In the rows, zero is written as 128.
Turns in one plane each, and the order they were made in; the first pair answered:
lud:
[130  64 153 118 149 122  82 138 155 156 122 162 137 182 195]  ->  [149  74 144  85 174 136 129 129 138 102 104 144 154 167 196]
[126 148 126 105 136 137 186 102 120  97 125 128 149 114 119]  ->  [103 151 110 123 110 127 169 103 131 115 161 125 141 110  94]
[151 165 135 135 152 130 152 139 147 117 109 151 134 161 153]  ->  [146 174 125 131 138 131 171 133 151 109 112 142 140 154 136]
kigog:
[166 150 103 130 108 100 130 156 115 139 137 125 118 144 120]  ->  [113 144 106 117 112 119 145 105 126 108 169 124 117 138 115]
[116 102 139 134 139 107  81 128 140 147 114 116 136 130 135]  ->  [133 122 126 122 148 112 124 130 135 115 106 100 166 102 129]
[101  78 122  75 125 162 204  69 137  45 182 119 141 107 137]  ->  [170  67 179 115 119 104  52 155 118 190 136 170  87 167 183]
poden:
[158 124 140 123 143 127 138 143 108 102 101 131 126 153 172]  ->  [154 118 157 123 159 130 116 136 110 110 102 135 130 146 171]
[145  78 129 132 166 153 118 136 100  93 146 148 117 146 172]  ->  [140  74 131 152 170 146  97 145 110 116 150 154 112 133 168]
[145 122 114 124 171 146 139 142 132 117 108 122 166 103 124]  ->  [146 123 111 128 172 142 127 138 136 126 111 118 162 108 121]
[121  89 142 136 151 131  81 125 142 170 123 145 117 124 122]  ->  [127 112 122 144 128 122  85 149 145 181 137 128 114 125 106]
Then:
Each pair is 2 to 3 turns apart.
[123 105 148  76 179 146 140 116 140  51 127 141 132 110 186]  ->  [138 126 148 128 114  93  49 179 143 164 154 160  76 138 174]	lud then kigog then poden
[137 142 105 139 134 139 134 138 136 141 137 117 138 109  97]  ->  [127 111 136 136 155 146  97 131 129 153 124 135 131 124 131]	kigog then lud then lud
[ 69  92 159 131 122 146 107  76 147 112 139 130 105 138 162]  ->  [103 138 107 156  68 100 109 127 156 166 170 116  98 132 106]	poden then poden then poden
[150 126 115 117 135 180 144 117 115  87 100 122 165 124 111]  ->  [149 138 106 155  87 148  95 150 135 160 128 122 134 137  82]	lud then lud then kigog
[ 76 114 127  87 120 153 184  70 135  26 168 140 122 136 149]  ->  [202 147 114  77 146 117 192 136  98  51  92 136 139 159 170]	kigog then lud then lud
[ 85 112 127 152  98 127 106 108 153 161 158 125 123 104 117]  ->  [ 73 122 125 132  78 136 136  86 146 127 174 118 124 119 120]	kigog then poden then kigog
[130  83 163  83 199 153 147 110  97  64  72 106 157 113 170]  ->  [165  87 170  94 207 135 125 138 102  98  59 120 167 113 177]	kigog then kigog
[125 112 168 100 135 145  83 112 114 113 112 152 105 179 176]  ->  [ 94 127 150 114  93 142  83 106 131 127 146 149  78 175 145]	kigog then lud then kigog
[147 143  83  96 133 138 225 121 104  44 108 116 177 117 109]  ->  [ 33 104 126 109  90 164 148  54 129  63 158 137 112 148 132]	kigog then kigog then kigog
[138 178  92 128 138 112 144 130 159 104  96 134 139  79  88]  ->  [139 157 126 138 145 106  76 142 160 158  90 155 117 103 119]	lud then lud then lud
[195 136 121 119 135 116 133 176 106 145 100 122 148 130 140]  ->  [166 118 146 139 141 112  90 170 122 183 108 136 124 132 155]	kigog then poden then kigog
[171 147  94 117 158 132 194 152 118  86 101 102 157  92 106]  ->  [147 156  88 114 111 132 206 126 118  76 145 105 143 109  93]	lud then poden
[ 96 115 112 156 151 133 134 140 162 177 127 121 133  79  88]  ->  [118  98 137 126 190 138 143 153 151 158  89 131 149  90 128]	lud then lud then lud
[ 99 121 150 139 108 122  99 115 126 153 146 146  94 142 136]  ->  [166 146 129 134 135 101 109 156 122 161 115 131 111 140 124]	kigog then kigog then kigog
[157  58 146 110 159  86  85 155 118 185  96 125 151  98 120]  ->  [ 85  75 106 103  95 123 176  85 135 113 168 104 134  92  89]	poden then poden then kigog
[142 127 155 122 126 120  85 127 106 145 116 133 108 162 160]  ->  [114 153 113 140  80 124 128 117 130 133 161 108 119 139 102]	kigog then lud then lud
[120 124  86 143 100 154 220 118 143  92 112 117 174 106  56]  ->  [189 148  92 151 110 123 178 173 130 137  75 122 164 121  68]	kigog then kigog
